In the rows, zero is written as 128.
One turn sends every row of this set to another row. A few are shown first. Where does it send the rows asked after them?
Vugib: [151 110 128 139 138 153 119 117 151  95 125 145]
ner: [122 120 154 155 144 153  90 117 134  96 110 121]
Gegu: [118 133 121 151 135 138  84 155 120 133 153 146]
noru: [121 127 131 165 137 110  94 116 136 111 144 164]
Zapa: [120 113 108 141 127 164 110 128 149  99 134 120]
Nizot: [150 108 139 151 132 171  99 140 148 101 119 138]
Vun: [145 136 127 154 141 168 108 139 113 120 149 144]
Gapif: [121 135 138 154 129 140  77 110 162 143 127 137]
buzu: [123 132 121 170 138 157  93  94 131 103 123 156]
kivo: [111 108 110 150 124 142  94 111 162 107 126 129]
Laku: [122 134 131 126 141 146  92 156 137 114 134 174]
sugev: [ 98 133 128 147 141 140  98 103 127 139 132 133]
veba: [123 157 140 160 162 135  94 137 136 111 148 137]
Zupan: [130 129 136 161 129 141  75 167 133 116 132 150]
rikop: [123 126 133 116 136 166  98 156 137 105 125 146]
zun: [126 144 128 149 135 142  89 131 156 152 140 158]
nog: [134 114 155 146 122 156  91 130 129  90 154 143]
fafa: [110 128 131 141 142 126 109  96 145 120 117 144]

Vugib turns into Zupan
kivo turns into rikop
And these:
Gegu turns into fafa
Zapa turns into Laku
ner turns into Vun
nog turns into veba

One turn sends every row of this set to another row. A few are shown first. Where does it send the rows asked after them?
Giki: [161 123 136  98 123 125 117 114 133 126 127 131]
guva: [120 138 131 140 123 124 134 136 142 156 152 135]
naze: [131 131 128 124 158 124 113 110 148 141 143 117]
Leb: [148 146 151 149 127 129 109 149 135 134 127 117]
bag: [134 144 138 130 130 103 145 108 133 136 139  95]
tidig: [123 140 122 156 143 134 128 153 131 127 133 124]
Zot: [141 152 114 119 135 128 128 120 138 138  97 113]
gez: [124 127 135 150 154 113 112 127 143 137 103 113]
sepot: [129 139 121 169 129 123 145 139 128 119 126 127]
Muti: [114 128 140 122 109 112 142 119 122 122 153 110]
kuv: [156 136 131 103 128 122 138 142 132 136 108 110]
kof: [141 140 118 132  98 118 139 100 132 131 137 127]
veg: [131 101 122 115 108 136 145 122 122 125 137 133]
tak: [154 130 130 101 140 110 148 123 135 131 131 108]
zim: [157 112 131 119 143 135 128 123 129 115  97 125]
Ran: [115 120 131 142 141 111 131 114 136 111 146 149]
lok: [125 106 122 126 115 122 124 152 124 114 111 138]
roram: [114 137 120 128 129  95 136 139 143 127 102 126]
ket: [131 125  91 118 114 120 130 135 129 132 125 120]
Mig: [105 124 110 141 141 126 129 133 135 142 117 104]
biv: [123 103 145 143 121 138 134 119 137 135 108 148]
ker: [142 119 167 149 118 125 114 109 129 127 133 129]
rute: [124 115 136 155 112 132 102 125 122 115 126 133]
febu: [123 143 147 123 108  90 129 131 130 135 123 116]
gome: [138 124 125 145 114 121 106  90 129 131 124 132]
lupa: [140 127 154 139 146 123 148 117 126 102 135 111]
Funu: [117 111 140 145 139 126 148 118 130 141  98 114]
Teba: [171 118 151 124 120 125 122 123 126 113 127 133]
Bon: [119 141 124 129 137 125 134 130 135 136 164 125]
Mir: [125 123 138 149 139 133 129 127 124 104 151 141]
Dakov: [141 134 150 101 120 133 145 103 131 134 125 127]
puze: [155 118 124 127 151 128 116 138 141 137 101 123]
Vig: [140 130 151 124 128 127 114 124 130 109  94 141]

gome turns into Funu
bag turns into ker
rute turns into Mig
And these:
Bon turns into Mir
veg turns into lok
Teba turns into puze
Dakov turns into Vig
biv turns into roram
lupa turns into Leb
sepot turns into guva
Giki turns into zim

One turn sends every row of this set to another row. A few are shown first. Where does it send the rows asked after them?
mevak: [112 114 106 127 138 153 127 141 146 146 135 119 103 124 121 148 132 140
 133  82 133 112 117 112 117 146 106 134 120 127 150 135 132]
zifuf: [137 128  95 141 136 120 137 114 146 144 159 137 151 145 100 124 133 136
 134 140 114 141 111 135 136 173 119 118 103 131 127 144 154]
Sep: [109 117 114 138 135 138 138 140 138 141 132 118 109 129  98 155 146 134
 134  95 134 114  95 121 107 150 112 138 121 145 153 139 132]
Gari: [130 151  94 134 128 132 136 111 139 137 164 141 151 146 108 134 131 141
 142 130 111 136 116 142 133 175 116 112 107 132 123 140 149]
Luku: [143 127 111 129 140 159 126 117 138 125 112 132 131 141 123 162 132 165
 103 120 103 147 124 148  95 144 129 101  99 138 143 138 141]
kiras: [135 123 104 140 144 154 135 120 145 124 104 130 143 139 112 170 119 159
  86 114 103 151 125 146 105 145 130 103 110 127 147 137 141]
melel: [129 112  94 122 136 129 109 144 148 122 137 143 130 125 122 114 152 132
 117 131 139 140 100 146  99 145 136 112 147 100 150 161 128]
Zunat: [126 154  97 141 133 134 141 119 141 154 164 132 152 147 104 131 131 151
 138 133 123 133 119 130 131 167 114 111 114 133 139 146 148]
lizu: [123 148  85 129 136 133 135 110 145 150 164 142 146 132 109 126 127 135
 141 118 120 140 129 137 136 162 119 108 106 122 123 131 153]
Pezap: [142 130 104 131 149 156 125 122 129 130 105 130 122 138 128 148 127 154
 105 116 107 154 131 148 101 131 133 103 104 127 142 128 156]
Lutos: [132 118  99 119 126 117 104 144 138 123 138 150 135 135 118 114 151 141
 119 131 134 142 108 137 102 148 116  98 148  96 145 159 135]
visat: [136 112 119 132 129 101 116 130 178 138 122 140 148 146 127 135 156 138
 103 108 119 137 132 128 148 134 130 130 137 127 132 102 111]
vulin: [109 129 106 131 128 147 130 153 147 136 131 130 110 119 103 143 147 148
 126  84 133 106 107 114 110 146 101 125 118 142 146 149 127]
Dis: [142 130 106 135 141 158 127 135 130 130 114 140 135 133 126 159 136 163
  92 125 115 147 118 144 101 135 137  97 103 134 155 145 141]
Zedu: [125 121 142 139 130 123 141 149 159 139 108 145 144 143 144 163 151 118
 114 115 130 133 117 131 137 134 141 117 127 127 129 101 119]
Vifos: [119 139  84 144 130 104 134 150 143 107 123 131 128 135 112 141 119 141
 109 114  99 111 120 125 117 146 130 126 131 122  95 148 109]
duz: [133 147  90 144 149 127 135 112 145 138 163 120 153 137  97 118 130 143
 141 131 119 137 119 141 129 166 116 113 116 125 129 139 142]
Litob: [106 123 105 138 141 155 141 144 152 133 134 121 116 118 105 144 141 149
 131  85 131 110 111 126 104 148 115 137 128 137 158 146 130]
fut: [130  98 101 117 126 131 110 139 146 114 130 159 132 140 117 128 147 134
 103 126 139 138 106 139 109 158 132 114 145  94 150 163 132]
legol: [119 123 115 159 124 100 134 148 159 129 117 155 149 147 137 145 147 129
 126 105 103 144 120 140 153 137 133 130 133 133 142 105 149]
dilo: [127 123 126 163 130 109 139 152 152 129 117 161 144 148 129 158 145 121
 135 105 104 133 121 139 153 140 124 122 124 126 126 106 150]
Bet: [131 114  94 117 119 130  98 143 140 122 134 151 125 142 125 130 153 139
 118 125 128 141 101 140 101 157 125 118 157  94 145 159 134]
pive: [123 128 126 141 123 118 141 137 168 133 102 147 140 148 136 154 150 113
 117 113 144 128 121 142 140 136 135 111 119 129 139  96 122]
tul: [138 113 118 150 128 126 124 149 161 131 116 170 136 149 110 145 176 137
 129 102 120 119 129 131 148 150 135 143 138 121 129 112 148]
vetiv: [125 141  79 140 130 116 115 149 140 107 132 136 123 144 130 144 113 144
 113 119  98 115 116 127 130 149 127 121 125 125 100 154 104]
dore: [127 115 123 134 138 109 109 133 177 140 116 147 148 151 124 144 156 132
 109 117 119 149 129 128 144 133 134 110 139 129 114 107 109]
zuga: [147 113 118 147 124 119 129 142 155 118 104 153 137 151 119 138 174 137
 124 105 129 115 132 132 142 149 133 138 131 121 137  98 145]
Vuvi: [114 118 113 124 123 152 132 145 151 143 132 121 108 122 118 155 144 142
 133  87 126 116  99 121 103 154 102 131 120 137 149 142 130]
gikeb: [129 138  75 150 141 123 127 159 148  98 123 132 127 128 122 126 113 141
 110 111 101 111 119 134 128 147 126 120 123 115 106 156 118]
zar: [123 114 103 161 140 119 116 120 176 138 109 159 138 166 117 153 154 141
 132 114 127 131 141 138 145 139 140 122 127 138 146 111 131]
Fadel: [132 141  87 150 135 114 125 157 140 111 126 135 125 142 128 138 106 156
 108 119  94 111 126 125 127 140 119 116 120 121 111 159 117]
vap: [134 117 126 151 145 130 115 117 175 145 110 157 139 173 108 152 157 144
 129 118 127 132 145 136 140 144 133 123 137 127 135 112 132]
faf: [123 136  73 140 142 123 115 150 135 110 128 140 116 137 135 130 115 146
 116 113 101 117 132 120 132 138 141 126 120 127 100 147 118]
buv: [143 125 113 141 155 156 135 127 137 120 119 126 140 131 127 148 117 156
  96 120 107 149 118 155 108 137 134 107 101 130 157 142 143]
Retig: [124 124  94 112 127 131 106 140 131 131 141 151 125 135 129 121 145 131
 114 121 135 143 113 142 108 143 136 120 159  88 148 147 142]

Litob turns into melel
Fadel turns into Zunat
kiras turns into Sep
And these:
mevak turns into Retig
Vuvi turns into Bet
tul turns into dore
visat turns into legol

One turn sends every row of this set to another row. A few are shown first. Where does it send the rows asked after them?
mubu: [113 111 150 140 106 162 146 108 125 156 124 144]
toli: [106 138 118 146 143 130 127 121 134 131 101 154]
sibik: [ 87 138 145 133 105 151 136 114 127 143 107 152]
Gogur: [126 158 151 130  89 132 131 117 124 142 121 123]
debav: [128 115 125 134 120 148 131 112 166 122 108 139]
gir: [143 123 129 167 133 152 117 124 114 141 130 134]
dovir: [117 110 133 150 125 176 127 116 125 140 130 120]
pekug: [143 131 142 119 111 153 108 128 124 134 123 114]
gud: [109 117 127 118 118 133 138 134 118 106 126 150]
Rodi: [121 136 113 142 103 125 152 131 108 126 142 146]
boro: [117 162 127 131  89 156 127 133 119 140 132 136]
zubel: [130 135  92 133 136 143 122 111 131 133 129 146]
lipad: [121 110 119 118 134 153 135  96 146 131 125 143]
Supat: [142 134 111 159 106 140 145 110 156 141 125 135]
puro: [135 154 138 120 104 139 105 129 127 138 110 129]
kul: [113 123 139 131 123 129 158  90 131 127 133 149]
Fet: [118 150 123 161 132 140 106 130 117 127 113 142]
Tuzav: [ 92 121 117 132 123 154 149 112 135 151 114 145]
kol: [108 135 130 150 122 126 153 108 134 152 109 159]
bafa: [130 125 126 164 147 124 136 121 119 132 122 147]
rono: [140 149 143 145 111 157 110 120 152 128 115 127]
lifaf: [138 127 115 153 132 140 145  91 140 136 140 133]
movos: [147 127 165 138 115 152 120 122 138 122 124 133]
rabu: [115 110 112 145 147 153 132 124 119 131 128 132]
novin: [124 138 144 106  93 152 121 124 124 145 119 124]
Bufiv: [143 161 131 146  94 150 121 124 138 148 122 140]
Balu: [123 139 149 124  92 151 137 134 105 133 140 142]
tofin: [126 111 151 139 118 126 149 113 141 111 122 146]
tabas: [133 135 155 130  97 147 133 116 120 137 136 108]
Tor: [145 152 149 143 108 133 117 121 124 131 126 112]
beb: [117 107 124 151 126 149 158 112 120 153 135 138]
risam: [124 139  87 138 106 148 133 130 134 137 128 140]
Dov: [122 149 112 146 125 118 145 105 117 129 138 152]
matiz: [121 128 161 123 109 158 126 130 119 113 132 129]
kipe: [105 133 116 111 127 131 135 110 123 125 123 162]
Gilak: [113 152 141 151 113 127 126 122 116 144 106 165]

tofin turns into gud
Gogur turns into puro
And these:
bafa turns into rabu
lipad turns into kul
matiz turns into Balu
mubu turns into sibik

One turn sends every row of this set to another row. A few are shown first. Where does it send the rows asked after them?
pema: [113 139 126 149 126 133 109 168 120 125 115 145 157 107 118 136 126 114
 129 150 133 113 121 121 141 114]
gof: [116 141 125 151 122 132 116 171 119 119 115 137 153 103 122 139 137 111
 131 144 134 114 117 119 140 118]
Kuri: [118 111 136 116 120 127 123 133 116 146 149 126 154 141 119 152 135 114
 148 142 106 141 117 132 152 131]
vuv: [116 161 126 134 121 126 117 129 117 143 149 100 116 118 109 161 120 141
 143 142 127 129 136 126 126 110]
Parig: [133 112 127 150  98 129 135 142 123 127 135 123 110 114 122 110 124 134
 142 131 144 114 101 137 126 123]
tonu: [135 115 107 159 121 105 141 132 156 127 124 123 138 132 134 128  95 127
 102 138 155 143 138 136 114 122]
bekos: [114 105 137 121 121 123 122 135 119 145 149 125 147 146 115 148 137 112
 143 147 111 139 112 131 157 140]
Koliz: [138 111 128 151  99 126 136 141 116 125 136 115 116 114 116 112 126 139
 142 134 145 109 103 134 125 120]
Zerid: [131 102 126 153 103 123 133 138 121 128 141 118 110 119 117 110 124 139
 146 131 145 112 105 128 129 123]
gali: [114 119 103 140 142  98 120 139 137 147 123 110 115 148 134 142 127 160
 100 116 136 148 137 126 125 127]
Vom: [135 116 116 152 118 103 143 126 151 128 127 118 146 134 133 125  96 126
  97 135 152 143 137 135 106 123]
Saz: [120 113 137 114 118 127 114 140 118 147 145 123 151 142 119 153 139 114
 142 144 109 139 113 135 155 133]
Budo: [114 114 104 152 151 104 155 148 138 121 126 137 167 129 109 132 135 138
 103 145 127 139 134 112 119 141]
zerav: [121 126 133 116 146 108 128 133 154 136 140 114 160 125 143 136 107 145
 103 132 115 154 138 108 142 139]
Bog: [122 109 136 117 121 124 122 141 117 146 145 123 147 140 125 152 137 109
 144 145 110 139 107 131 158 136]
Gov: [121 128 133 119 144 104 136 126 156 135 141 116 160 124 144 137 110 144
 109 129 109 148 136 103 137 142]
gitip: [111 158 131 135 123 121 120 133 121 148 147 102 114 117 111 160 122 143
 143 144 124 126 129 131 120 104]
Nisun: [110 117 107 154 154 102 152 150 135 124 125 131 164 125 109 130 132 146
  96 145 126 137 126 116 116 143]
Kalaz: [107 117 106 142 142  95 120 136 135 150 123 115 122 142 132 144 124 166
  98 120 134 150 138 125 125 121]
Kore: [111 124 104 141 137  97 122 133 137 145 126 117 111 143 139 141 125 165
  99 118 129 148 139 124 127 128]
fuza: [117 109 140 115 121 124 120 135 116 147 149 129 149 144 120 142 138 113
 145 148 108 143 116 134 148 133]
Tefo: [113 114 108 147 151 105 153 151 133 118 127 132 164 130 113 127 132 142
  93 145 126 135 129 111 122 146]
zaso: [126 125 132 110 139 108 131 129 155 136 136 115 160 123 142 130 107 142
 102 128 115 153 135 107 134 141]
Narof: [117 137 131 146 122 132 111 171 122 122 114 137 158 106 118 136 136 114
 129 146 135 110 115 122 144 122]
dubun: [112 119 106 138 139  97 123 136 137 148 131 111 117 149 133 141 127 163
  99 119 137 151 142 126 121 121]
buk: [132 107 127 145  97 129 137 138 120 128 134 124 111 120 118 108 122 137
 140 134 140 111 101 128 124 119]
sivod: [116 115 107 149 156 100 155 148 130 119 124 126 165 130 111 130 135 141
 100 142 126 133 131 112 121 146]
kigu: [121 158 123 136 120 125 119 134 111 145 146 100 116 119 114 168 125 139
 144 139 125 134 130 130 128 106]
rifu: [121 152 126 135 119 122 118 131 113 147 148  96 117 120 110 164 124 144
 144 141 127 126 129 137 125 107]
tasab: [116 158 127 137 123 119 120 130 112 148 150 101 113 117 117 158 124 145
 146 137 125 123 129 133 123 110]
mefi: [140 108 126 152 103 124 138 139 117 129 140 115 112 117 121 116 124 134
 148 133 145 113  99 130 126 118]
pobes: [111 142 127 149 119 130 111 167 124 118 116 139 155 106 119 137 133 108
 129 145 137 113 128 118 140 119]
nete: [135 113 111 158 121 106 144 133 154 122 126 112 146 130 130 132  94 124
 100 133 151 143 138 136 111 120]
Tuka: [124 129 137 119 144 108 131 130 155 132 136 109 159 122 144 134 108 144
 105 125 113 154 134 109 141 142]
sivo: [113 135 122 144 126 133 115 170 123 125 112 144 156 107 115 140 132 109
 132 147 136 112 119 123 143 120]
ruzu: [131 116 112 159 121 105 145 133 156 124 130 114 144 130 132 128  95 128
  97 137 153 137 136 133 108 119]

Saz turns into Narof
Kalaz turns into zaso
And these:
sivo turns into Parig
Budo turns into tonu
ruzu turns into dubun
sivod turns into nete
pema turns into buk
mefi turns into kigu
vuv turns into bekos

One turn sends every row of this set to another row. A few are shown first. Where does it send the rows asked after them?
tob: [147 122 125 118 134 127 164  84 123 149  97 147 107 123 132 108 119 123
 160  87]
rez: [167 132 124 117 125 155 140 138 123 158 120 120 133 105 123  94 120 131
 152 140]
Fim: [170 133 137 142 120 149 127 127 130 129  99 126 146 136 136 126 129 133
 128 116]
lodu: [162 143 122 131 145 106 122  93 107 167 111 143 109 118 147 121 116 136
 122 126]
teki: [152 152 132 132 164 140 134 124 103 144 104 105  93 120 125 108 107 130
 132 113]
Kug: [151 129 122 121 134 120 169  83 129 143 113 154 118 123 135 112 113 127
 168  96]
gufar: [140 174 135 144 123 111 161 142  96 151 117 119 116 123 129 121 117 131
 162 128]
zum: [149 160 126 127 102  96 147 110 110 159  99 132 122 118 143 112 136 125
 118 119]
korak: [139 135 112 130 133 121 141 105 113 174  80 110 102 130 131 116 116  96
 137 125]
Seb: [137 143 136 122 115 105 149 119 117 158  82 101 109 138 146 120 116  98
 140 132]
Zed: [174 143 142 112 115 141 147 143 115 157 120 123 122 117 118 116 125 127
 155 151]
Voni: [152 123 129 117 136 123 177 140 109 132  98 130 128 124 148 117 113 107
 164  87]
fav: [152 134 141 116 128 110 170  90 127 136 114 151 118 130 145 119 112 129
 172 103]
Nado: [154 140 126 129 139 104 122 101 120 152 115 136 127 114 165 105 110 143
 123 123]
lobem: [165 133 125 114 163 137 166 121 107 128 108 145 118 133 142 127 104 108
 163 102]
siz: [158 155 122 129 122 102 137  98 101 172 101 142 106 121 133 125 132 125
 119 124]
Sevi: [146 136  94 138 149 123 139  94 124 168 102 122 117 124 135 113 100 104
 145 132]
Vip: [144 123 145 111 127 122 163  92 119 146  90 140 100 130 139 112 123 122
 158  89]
Mosu: [148 133 120 121 134 131 180 135  99 144  95 142 122 128 137 121 121 101
 168  91]
ridun: [147 130 154 110 124 112 167  96 121 137 100 143 107 135 147 119 118 126
 166  99]
Misa: [170 144 128 117 115 145 150 141 123 154 125 124 135 109 120 104 123 129
 156 147]
luz: [146 151 128 126 113  97 138 110 121 147 109 128 136 114 163 100 122 137
 120 118]
Lov: [154 144 114 143 154 128 145 129 120 142 117 101 118 102 127  98  99 135
 138 103]
mekit: [166 137 137 145 130 154 120 123 121 136 102 139 142 142 140 131 127 136
 138 126]
Zov: [168 129 127 156 112 138 133 130 116 155  99 137 143 132 123 141 135 131
 142 118]
Fak: [156 139 118 118 152 139 173 123  97 141 101 151 116 134 133 128 116 102
 168 100]
Sunu: [146 156 116 150 130 110 161 140 115 146 126 109 133 104 129 105 106 136
 156 113]
Lezon: [144 170 145 133 144 129 145 133  89 150 105 116  92 132 127 122 119 126
 147 127]
lam: [143 149 134 125 121  97 151 117 130 142 105 108 129 137 159 118 100 109
 152 143]
ref: [173 131 145 111 126 149 136 142 111 164 112 119 113 116 120 114 124 128
 151 147]
nefo: [163 123 132 113 154 127 168 132 114 123 106 132 125 128 151 120 101 111
 161  93]
rozev: [148 145 108 135 143 109 144 102 134 149 117 121 134 128 152 115  90 112
 155 144]
dudo: [172 128 131 149 109 139 136 132 127 141  98 125 146 130 125 133 133 129
 131 111]
Suk: [168 125 134 114 132 157 132 139 116 163 112 118 119 109 124 100 120 131
 149 139]
Puz: [165 134 131 154 125 148 124 125 112 152 102 145 140 139 132 140 132 135
 147 127]

Kug turns into fav
Zov turns into Puz
luz turns into zum
And these:
gufar turns into Lezon
Suk turns into rez
Mosu turns into Fak
korak turns into Sevi

